In the rows, 128 means zero.
Each named turn below is shown by a few rows before and after it. Which turns, in which order, take the first row of each later pair to the second? The first pair is answered.
turn bomi:
[108 148 123 130 113  63  74 104 137 139] -> [118 150 163 139 128  90  91  88  99 163]
[110 133 154 142 156  91  90 148 176 100] -> [105 136 181 143 169  95  98 129 152 113]
[ 94 132 184 111 102 109 123  94 139 131] -> [116 138 200 127 104 142 137 100 133 146]
turn zar:
[112 121 201 200 141  90 116 115 148  97] -> [ 77  92  85 117  95  84 133 128 186  80]
[126 124  74 105  83 152 104 153 155 111] -> [167 145 158 170 114 175 101 150 132 126]
[ 74 117 111  74 126 103 137  76  84 150] -> [131 113 107  92 113 187 175 108  89 172]
[152 129 105 165 113 156 129 189 180 124] -> [131 145 160 192 142 105 101 165 163 118]
turn Vuk:
[118 118  94 143 129  87 110 157 193  99] -> [160 134 155 188 151 136 124 163 170 126]
[ 88 107 111  82 125 122 124  89 120 134] -> [ 96 131 157 132 145  88  94  90 130 117]
[124 134  68  82  90 137 134 136 145 122] -> [129 162 124 141 115  80  92 140 164  94]
Now pairs of rows:
Each pair is 2 to 4 turns apart.
[115 124 155 131 134  85 118 138 136 121] -> [102 114 142 106 128  90 128 130 122 133]	Vuk zar
[111 120  76 127 115 112 116 108 142 110] -> [137 141 123 177 132 113 103 120 146 104]	Vuk zar Vuk bomi
[103 139  54 137 113 156 145 162 154  95] -> [124 137  73 149 119 187 162 162 139 110]	Vuk Vuk Vuk
[124 139 159 147 148  80 125 131 141 129] -> [ 96 120 126  98 138 102 151 118 117 152]	Vuk zar bomi zar
[105 123 150  69 135 145 159  79 114 135] -> [133 118 112  69 110 173 169 109 147 127]	Vuk zar
[112 111  56  83  93 156 147 112 138 122] -> [130 122  53 108  87 151 131 136 168 104]	bomi Vuk zar
[144 142 176 168 146 111 114 123 126 131] -> [154 116 107 120 110 170 155 149 138 143]	Vuk bomi
[160 134 131 135 158 171 123 117 134 142] -> [136 134 145 124 170 153 119  95 115 151]	zar Vuk
[ 87 105 163  77 148 155 171  62  33 190] -> [138 161 222 211 165  58  75 119 136 105]	Vuk zar Vuk Vuk
[174 142 170 180 137 194 154 136 125 148] -> [155 143 194 176 151 175 149 115 100 156]	Vuk zar
[150 149 149 191 147 104  99 156 168 104] -> [134 127 173 142 163 170 159 110  79 173]	Vuk zar Vuk
[163 126 161 153 160 166 154 133 142 140] -> [118 105  80  92 132 133 150 134 166 120]	zar zar
[141 122 155 144 124 186 156 127 122 147] -> [ 80 124 149 127 134  86 110 101 135 114]	zar zar bomi Vuk
[112 119 105 146 117 101 103 136 151 104] -> [121 116 155 152 141 144 131 110  93 148]	Vuk zar bomi Vuk
[ 87 131 185 128 144  86  83 116 121 120] -> [ 88 102 129  63 121 157 138 113  98 156]	Vuk Vuk
[ 94 115 139  82 147 115 121  81  92 148] -> [128 106  81  77 112 171 145 124 136 143]	zar bomi bomi
[143 136  47 148 110 176 144 174 194 121] -> [156 165 122 213 147 132 104 170 194 105]	Vuk zar
[ 82 111 141  95 133 109 120 110 112 142] -> [125 133 178 159 145 111 100 139 138 125]	zar Vuk Vuk
[163 127  95 150 123 114 133 174 199  89] -> [160 146 184 191 169  96 123 142 150 109]	Vuk Vuk zar
[125 140  80  74  95 170 152 173 192 102] -> [165 169 160 158 127 154 121 187 202  88]	zar bomi
[158 153 184 210 164 113  82 137 114 119] -> [113 147 130 166 148  52  59 136 145  86]	Vuk Vuk Vuk
[139 135 208 172 144 139 111 101 101 150] -> [ 75 102  95  74 102  89 106  94 132 124]	Vuk Vuk
[157 153 139 179 127 126 146 172 159 102] -> [ 88 148 146 143 147  59 128 126 127 101]	zar Vuk zar
[115 137 130 149 142  76  92 132 139 113] -> [105 114  74  98 118 112 125 136 139 125]	bomi zar
[144 121 104 130 125  80 123 177 187  89] -> [168 115  90 121 114 133 154 188 180 111]	zar Vuk Vuk
[138 115  93 118 104  56  88 143 153  86] -> [136  97  60  79  88 107 126 141 140 115]	Vuk Vuk Vuk
[121 163 169 144 150  53 112 118 168  92] -> [132 120  97  59 114 173 194 115 131 150]	Vuk Vuk
[108 131  54  92 118 122 127 132 187 111] -> [175 154 151 173 150 190 146 140 151 149]	Vuk Vuk
[112 128 225 148 149 145 145  92  49 170] -> [ 40 111 132  78 119  49 108  89  98 121]	Vuk Vuk
[166 152 179 170 143 152 144 146 133 131] -> [114 147 111 130 118  77 108 148 182  91]	Vuk bomi Vuk
[189 112 119 188 124 161 179 116 168 116] -> [174 126 166 210 145 133 160  95 149 118]	Vuk zar
[195 153 193 200 114 155 105 157 137 125] -> [146 111  52  85  63 163 135 162 159 121]	Vuk bomi
[149 130 113 157 119  69  87 123 168  91] -> [107 110  91  98 116  64 103  92 132 112]	bomi Vuk Vuk Vuk
[159 128 130 135 129 182 151 145 119 160] -> [170 136 133 159 130 164 134 165 150 136]	bomi bomi zar
[169 142  70 113 117  92 123 136 194  81] -> [203 162 177 179 159 122 130 116 148 115]	bomi Vuk bomi
[139 123  95 120 105 115 117 149 161 100] -> [145 119  90 113 102 144 134 150 149 114]	Vuk Vuk Vuk
[ 57 105 122  94 137  80 118  81 112 162] -> [132 101 133 119 128 194 168 115 102 201]	Vuk zar bomi zar
[177 121 141 160 133 199 154 165 144 130] -> [ 92 103  64  80 115 105 124 139 162  98]	zar zar
[142 121  64 133 114 129 118 153 180 108] -> [163 120 121 140 138 195 158 130 114 159]	bomi Vuk bomi Vuk
[149 104 173 126 167  87 103 102  79 143] -> [145 108 144 129 152  54  80 117 116 114]	zar Vuk
[111 125 118  99 122  67 108 109 110 118] -> [138 110  76  84 101 121 134 137 127 125]	zar bomi
[175 140 200 182 155 168 140 153 111 125] -> [155 150 209 187 166 119 113 144 120 102]	bomi Vuk zar
